(in the rows, 128 means zero)
Each path below is one point turned by a fixed rotation once a step. After each direction that follows a path, write how fast that rotation turns it, in degrees each step (0 if it stays still).
Each turn is a multiple of 5 degrees from 10 to 175, or 0.
Each row of a path follows its step; steps can be skipped.

step 0: [119 126 133 129 123 127 141 151 113 133 135 132 129 134 136 134 122 114
 117 139 134 128 130 124 122 114 141 125 136 124 138 144 115 129 119 115
 129 134]
step 1: [118 139 131 134 129 121 140 130 117 127 120 140 130 124 138 126 114 119
 122 131 128 128 130 119 129 120 129 118 150 129 133 117 123 139 106 118
 114 124]
step 2: [116 131 133 124 121 117 129 128 113 134 124 134 142 129 126 148 129 131
 129 130 125 119 125 111 135 123 121 137 135 109 130 114 135 130 112 122
 121 111]
step 3: [115 126 140 131 126 120 135 139 120 146 137 129 129 127 112 136 141 133
 132 132 130 123 142 126 123 121 137 140 128 121 140 122 116 136 129 113
 119 113]
step 4: [113 145 137 119 134 137 137 139 124 139 136 131 116 137 124 126 126 124
 142 131 129 130 140 132 119 133 128 124 127 131 135 117 125 127 112 117
 105 126]
step 5: [127 139 148 112 123 128 126 131 112 136 131 136 117 142 132 137 123 121
 141 135 133 121 136 116 122 129 123 128 135 117 127 124 146 131 122 120
 129 140]
step 6: [127 129 145 129 130 116 131 130 118 149 121 144 122 115 131 123 144 126
 136 135 130 123 143 120 133 128 129 136 144 125 124 143 138 135 126 120
 125 132]
step 7: [121 131 128 121 128 127 137 149 120 154 124 132 130 128 127 127 137 127
 134 140 116 132 127 127 139 136 115 129 136 132 126 146 124 120 112 126
 117 123]
step 8: [128 131 140 124 123 126 127 154 112 140 129 123 127 149 125 132 123 119
 126 142 121 124 123 115 136 127 126 118 146 138 131 125 119 130 134 122
 128 126]
step 9: [115 134 146 137 140 123 128 135 121 128 113 133 123 136 138 128 135 116
 120 130 125 116 140 112 137 124 139 123 146 133 127 117 131 126 131 132
 112 121]
[121 129 127 129 128 129 127 127 127 129 126 127 125 125 133 129 129 130
 129 127 129 128 128 124 130 127 130 125 123 126 130 133 130 128 135 124
 129 124]	110
[131 126 131 127 129 131 129 119 123 132 124 128 130 126 129 131 130 130
 126 125 127 125 127 126 127 129 131 131 131 126 125 127 129 127 128 131
 128 127]	95

step 0: [128 121 131 123 130 120 127 138 124 140 117 122 122 114 130 132 129 127
 114 137 127 115 116 122 113 124 120 123 117 124 126 126 141 118 135 121
 127 138]
step 1: [133 127 140 119 134 119 112 127 112 132 135 125 127 132 141 123 129 130
 127 125 127 124 131 133 119 134 117 134 144 119 130 132 126 126 128 125
 147 118]
step 2: [124 129 123 130 129 130 124 133 116 123 105 122 130 128 137 127 131 118
 139 136 126 124 124 127 130 134 120 114 137 112 133 115 121 125 124 133
 120 137]
step 3: [125 137 124 125 130 137 112 127 115 132 136 119 123 132 123 140 137 120
 125 120 130 123 145 118 145 133 130 118 119 124 133 128 128 130 127 122
 140 122]
step 4: [141 133 135 133 139 137 123 126 128 127 122 124 122 129 121 121 130 119
 127 137 122 131 129 116 126 126 122 115 121 131 108 136 115 137 123 143
 121 129]
step 5: [129 121 119 122 121 128 114 122 121 136 122 124 138 132 123 129 122 129
 112 128 133 131 126 111 124 137 121 128 116 141 124 130 131 125 150 123
 128 130]
step 6: [142 127 114 129 136 119 115 116 125 146 129 139 120 123 142 122 125 135
 124 125 130 124 125 130 113 136 131 124 132 127 125 137 124 129 118 139
 128 125]
step 7: [131 116 114 117 131 113 132 135 119 135 124 121 133 125 124 128 120 114
 124 140 136 132 129 134 131 133 117 125 127 112 127 118 140 121 128 133
 125 125]
step 8: [133 142 128 122 133 136 125 130 121 125 133 115 123 118 131 140 136 130
 113 133 128 119 120 132 117 130 127 117 131 116 141 134 133 131 121 131
 146 125]
step 9: [128 131 131 128 135 123 121 131 120 119 130 114 133 128 133 129 127 130
 147 143 112 137 139 123 125 128 112 116 132 121 119 127 123 129 139 133
 131 124]
[131 122 129 130 126 125 126 129 127 129 127 129 129 130 128 123 129 132
 123 124 127 129 129 131 124 125 131 125 122 131 125 125 129 130 129 127
 125 127]	60
[125 132 132 132 130 129 120 128 126 127 125 131 126 131 127 126 132 123
 129 126 132 129 126 127 131 128 127 129 128 129 129 130 130 128 129 126
 122 126]	40
[126 130 127 129 126 126 127 131 127 130 130 128 128 130 122 132 128 130
 125 126 133 124 126 124 127 126 129 126 127 128 135 126 128 127 131 126
 130 134]	145
[131 130 131 127 126 124 127 125 129 128 136 131 125 129 127 126 129 130
 129 126 127 131 128 123 127 125 127 124 135 126 127 127 126 127 126 131
 127 126]	145

step 0: [128 114 132 134 132 120 131 136 131 134 134 128 140 128 130 118 128 142
 126 138 135 126 148 131 125 133 141 111 141 118 121 133 122 130 119 129
 139 135]
step 1: [128 141 134 121 123 133 130 128 123 128 145 132 133 131 129 113 128 121
 137 120 135 118 133 134 134 128 144 120 120 115 131 125 128 130 106 116
 130 118]
step 2: [128 132 133 139 105 129 126 134 133 126 132 125 129 132 120 124 128 135
 140 128 116 121 121 113 120 130 147 122 129 136 127 121 127 118 121 126
 144 128]
step 3: [135 117 124 129 113 117 134 140 128 133 133 126 142 123 124 128 128 141
 127 143 147 128 121 128 136 136 138 119 120 119 116 133 123 120 122 130
 130 129]
step 4: [138 123 126 136 132 123 120 138 116 135 124 123 131 134 125 116 133 134
 130 120 136 120 138 132 130 132 144 120 126 128 141 134 130 134 103 115
 127 129]
step 5: [126 134 125 130 110 133 124 127 129 125 142 115 140 130 116 121 122 124
 133 130 129 118 113 128 119 128 145 126 133 125 142 118 120 143 123 127
 134 120]
step 6: [124 116 122 141 123 141 124 139 137 133 141 118 130 124 122 121 133 147
 129 131 138 126 124 128 123 139 138 130 130 129 114 132 126 116 128 122
 142 122]
step 7: [146 128 130 123 125 134 120 141 121 122 133 130 144 137 125 121 138 138
 121 125 141 121 125 130 138 137 135 127 107 134 125 128 132 134 117 124
 121 123]
step 8: [132 129 118 136 114 127 118 138 130 118 126 116 129 124 120 108 125 130
 125 121 128 133 119 121 121 130 135 128 129 135 148 123 132 136 116 127
 130 145]
step 9: [119 119 120 129 127 134 120 133 131 124 134 113 135 122 125 122 115 139
 126 144 136 131 109 145 116 127 133 125 121 129 126 137 120 131 122 132
 132 117]
[130 132 133 126 125 130 131 130 128 128 124 125 127 129 126 130 128 134
 129 130 128 131 126 124 135 130 125 129 125 130 127 127 130 127 127 126
 128 133]	80
[127 129 124 129 130 129 132 130 129 129 127 131 130 125 122 130 121 127
 131 130 126 131 127 128 126 132 129 129 127 133 130 127 126 125 131 129
 133 125]	110

step 0: [110 120 136 142 117 137 129 130 128 131 116 123 136 134 129 123 126 128
 120 118 137 124 120 135 126 130 120 124 134 132 121 127 118 137 127 120
 111 130]
step 1: [122 120 109 131 123 122 129 129 120 128 131 133 131 123 133 129 127 136
 121 104 121 132 126 133 124 129 124 130 121 138 145 124 127 134 113 133
 128 131]
step 2: [122 115 119 133 132 117 133 131 128 123 112 128 129 127 138 128 129 125
 123 126 127 135 123 129 125 110 124 112 132 129 116 127 127 124 134 130
 108 135]
step 3: [125 131 118 136 130 124 118 117 129 133 125 131 127 125 132 129 117 126
 126 119 132 144 128 135 137 141 121 129 140 145 137 139 118 128 127 133
 120 135]
step 4: [112 119 122 125 131 116 119 127 140 126 126 118 148 124 126 123 126 123
 122 126 122 128 122 136 121 120 124 128 127 138 125 126 129 108 123 127
 123 121]
step 5: [122 127 121 136 116 127 118 129 131 128 120 125 129 127 121 131 117 121
 132 129 124 136 120 122 137 132 144 125 128 145 130 124 133 140 121 127
 110 139]
step 6: [120 119 114 136 136 127 138 126 135 131 131 130 146 128 115 115 122 143
 132 131 125 138 124 142 120 128 126 125 139 130 129 126 132 131 122 137
 124 128]
step 7: [125 131 108 136 129 140 132 137 134 117 128 121 129 124 122 129 119 121
 119 121 135 132 135 130 134 127 131 110 122 140 126 129 131 122 124 115
 119 134]
step 8: [110 131 111 139 130 128 124 123 131 129 132 135 128 129 118 130 122 126
 121 121 129 145 123 131 133 124 130 140 136 112 130 117 129 122 132 138
 118 126]
step 9: [125 116 126 123 130 137 121 129 131 125 127 123 136 137 121 121 112 124
 123 125 130 130 131 128 121 127 130 115 127 121 146 140 123 121 122 123
 106 129]
[128 125 127 128 127 129 130 132 125 124 126 131 130 130 128 128 129 135
 131 130 120 125 126 128 127 127 130 124 128 130 130 129 129 134 127 130
 128 130]	80
[123 130 126 130 127 127 132 126 128 129 126 132 133 132 126 124 129 126
 122 126 127 133 127 127 130 129 128 126 124 131 129 133 131 128 127 130
 124 128]	0
[125 130 127 127 131 128 131 128 128 123 128 126 129 129 131 133 125 121
 131 128 127 126 127 126 126 127 130 129 126 127 120 131 127 131 127 125
 127 132]	140
